One turn moves every row onto another: examples first, then more rows asked
benem: .13, .20, .10, -.12, .23, .09, -.12, -.02, .22, -.33, -.05, .00, .17, -.38, .30, .11, .11, -.02, -.03, -.14, -.26, -.10, -.22, -.04
tudi: -.10, -.01, .17, .11, .15, -.36, .16, -.04, .26, -.23, -.01, -.08, .13, -.18, -.04, -.04, -.07, .00, .12, -.12, -.09, .28, -.26, .04
ziso: -.08, .14, .08, .14, .02, -.29, .15, .30, .22, -.20, .09, .02, .16, -.05, .07, -.12, .03, .00, .07, -.11, -.21, .20, -.13, -.02
Dugo: .09, .18, .12, .10, .04, .01, .08, .30, -.06, -.43, .05, .00, .23, -.11, .32, .28, .06, .10, .05, -.09, -.21, -.09, -.07, .08
biran: -.04, .18, .02, -.12, -.05, .30, -.07, -.02, .08, -.21, -.04, -.23, -.06, -.11, .05, .19, .00, -.20, .13, -.07, -.07, .15, -.22, .07
mag: -.17, .21, .11, .14, .03, -.18, .17, .05, -.10, -.36, .03, .09, .23, .05, .11, -.04, .07, -.07, .01, .05, -.03, -.25, -.30, .13
perom: -.27, -.04, .14, -.05, .07, .17, -.09, .01, -.04, .07, .20, .00, .01, .05, -.12, .08, .14, .19, .05, -.10, .02, -.02, .07, -.09
som: -.08, .02, .15, .10, .13, -.24, .09, .33, .26, -.17, .11, -.03, .13, .03, .09, -.02, -.02, .05, .10, -.12, -.01, .23, -.16, -.07
zef: -.31, .04, .16, .08, .05, .40, .02, -.03, .20, -.10, -.09, -.05, .09, -.26, .17, -.04, .14, .12, .09, -.13, -.26, -.20, .05, .05
Vub: -.23, .07, .09, .11, .11, -.12, .15, -.21, .00, -.19, .08, -.10, .23, -.49, -.06, .18, .06, .18, .07, -.07, -.06, -.29, -.12, .08
muvaz: -.06, -.02, .14, -.15, .02, .15, -.18, -.24, .08, -.36, -.09, -.16, .06, .00, -.04, .01, -.06, .09, .29, .03, .02, -.22, -.10, -.07
tomi: -.11, .12, .09, .00, .10, -.44, -.02, .00, -.04, -.23, .02, -.03, .23, -.33, -.06, .19, .07, .26, .06, -.08, -.13, .18, -.14, .03
matuv: .12, .07, .25, -.04, .18, .03, -.06, .08, -.04, -.40, .05, .03, .19, .15, .31, .23, -.01, .26, .08, -.05, -.04, .04, -.21, -.06
Pir: -.30, .14, .20, .07, .03, .26, .00, -.10, .17, -.28, -.04, -.10, .14, -.12, .23, .05, .06, .24, .23, .03, -.03, -.34, -.29, .06
remu: -.12, .16, .09, .03, .07, -.22, -.01, .23, -.18, -.07, .09, .01, .17, -.07, -.04, -.05, .11, .27, -.07, -.08, -.08, .29, -.11, .00
Bis: .01, .00, .26, -.04, .20, .11, -.04, -.26, -.08, -.31, -.04, -.01, .05, .05, .10, .14, -.12, .18, .03, -.08, -.07, .30, -.22, -.08
gifif: -.09, -.06, .20, .09, .19, -.28, .10, .10, .27, -.19, .05, -.09, .12, -.04, .01, .03, -.07, .04, .13, -.13, .06, .28, -.24, -.03
Vapus: -.10, .19, .11, .02, .08, -.38, -.04, .10, -.12, -.18, .06, .08, .20, -.22, -.02, .01, .12, .28, -.05, -.06, -.20, .20, -.17, -.01
sev: -.32, .12, .23, -.04, -.04, .24, -.08, -.26, .16, -.24, -.08, -.02, .03, -.01, .13, -.01, .11, .19, .27, .03, -.18, -.22, -.25, .08
neri: -.11, .13, .10, .14, .05, -.37, .20, .08, .22, -.24, .03, .00, .15, -.18, -.01, -.12, .00, -.02, .07, -.12, -.27, .23, -.19, .04
rus: .08, .30, .08, -.05, .20, .22, -.09, -.01, .08, -.29, -.02, .02, .14, -.20, .30, -.09, .04, .08, -.13, -.05, -.15, -.02, -.37, -.15
getu: -.20, -.07, .09, -.12, .14, .02, .00, -.13, .17, -.14, -.03, .08, .11, .15, -.07, .11, -.01, -.04, .05, -.12, -.07, .09, .21, -.12
dumef: .04, .12, .06, -.15, .08, .14, -.12, -.03, .22, -.30, -.08, -.14, .04, -.33, .13, .30, .08, -.18, .14, -.15, -.21, .01, -.11, .08
vazap: -.14, -.02, .13, -.06, .07, .15, -.23, -.32, .10, -.34, -.14, -.03, .00, -.26, -.10, -.06, -.01, .01, .17, -.03, -.25, -.14, .02, -.11
ref: -.24, .21, .10, -.03, -.06, .00, -.08, .02, -.10, -.10, .22, .17, .08, .11, -.02, -.06, .20, .28, .05, .04, -.17, -.19, -.08, -.10
zum: -.27, .08, .11, .32, .23, -.14, .17, -.01, .00, -.34, -.03, .07, .24, -.36, .10, .07, -.01, -.10, -.13, -.04, -.03, -.20, -.17, .04
nafo: -.04, .17, .06, .20, -.03, .09, .18, .09, -.11, -.37, -.04, -.06, .11, -.33, .11, .20, -.01, -.06, -.01, -.15, -.37, .11, .02, .16
puli: -.16, .04, .10, .14, .09, .22, -.14, -.03, .01, -.30, -.08, .01, .04, -.41, .02, -.17, .06, -.04, .00, -.06, -.32, -.23, .04, -.07
Pala: -.09, .09, .11, .16, .07, .26, -.07, .22, -.07, -.30, -.02, -.08, .12, -.24, .13, -.18, .05, .00, .03, -.03, -.08, -.38, -.07, .00
gogus: -.30, .08, .16, .14, .09, .36, .06, .03, .20, -.18, -.05, -.11, .17, -.27, .24, .04, .08, .20, .13, -.08, -.08, -.33, -.10, .06
Segip: -.14, .08, .06, -.01, .05, -.19, .04, .22, -.11, -.04, .08, -.15, .16, -.11, -.09, .12, .04, .24, .02, -.11, .08, .30, -.04, .04
rim: -.23, .29, .06, .06, -.05, -.17, .07, -.11, -.08, -.26, .15, .09, .22, -.22, .01, .01, .15, .27, .06, .05, -.21, -.34, -.20, .01
Siru: -.12, .04, .05, -.01, .08, -.32, .02, .08, -.03, -.16, .03, -.17, .21, -.26, -.11, .27, .01, .23, .10, -.11, .05, .24, -.07, .06
pud: -.27, -.13, .14, .03, .19, .10, .05, -.13, .02, .01, .11, -.16, .10, -.32, -.15, .23, .05, .16, .07, -.15, .08, -.09, .05, .03
doro: -.03, .29, .04, -.04, .03, .35, -.05, .00, .00, -.22, .00, -.12, -.01, -.03, .15, -.06, -.03, -.03, -.05, -.01, -.03, .13, -.37, -.07
tupu: -.02, .05, .12, -.02, .03, .22, -.09, .09, -.03, -.33, -.02, -.19, .13, .01, .11, -.05, -.02, .08, .20, .04, .12, -.38, -.16, .02
Lut: -.29, -.11, .10, .17, .30, -.02, .06, -.10, .18, -.20, -.07, .05, .16, -.29, -.03, .16, -.06, -.08, -.09, -.16, -.05, .02, .13, -.12
pogu: -.08, .06, .15, .12, .08, .14, .10, -.26, -.12, -.29, -.11, -.06, .00, -.22, -.02, .12, -.11, -.01, -.03, -.15, -.28, .34, -.08, .07
Tuliz: -.33, .06, .20, -.04, -.01, .33, -.08, -.22, .18, -.13, -.10, .01, .01, -.10, .08, -.06, .16, .12, .19, -.08, -.33, -.12, -.04, .06
Ran: -.13, .13, .11, -.13, -.02, -.10, .07, -.03, .00, -.24, .03, .11, .16, .36, .01, -.02, .07, -.03, .11, .01, -.05, -.08, -.05, .03

ziso -> som
mag -> Ran
sev -> Tuliz
And these:
tupu -> muvaz
pud -> Vub
tomi -> Vapus
matuv -> Bis
dumef -> benem

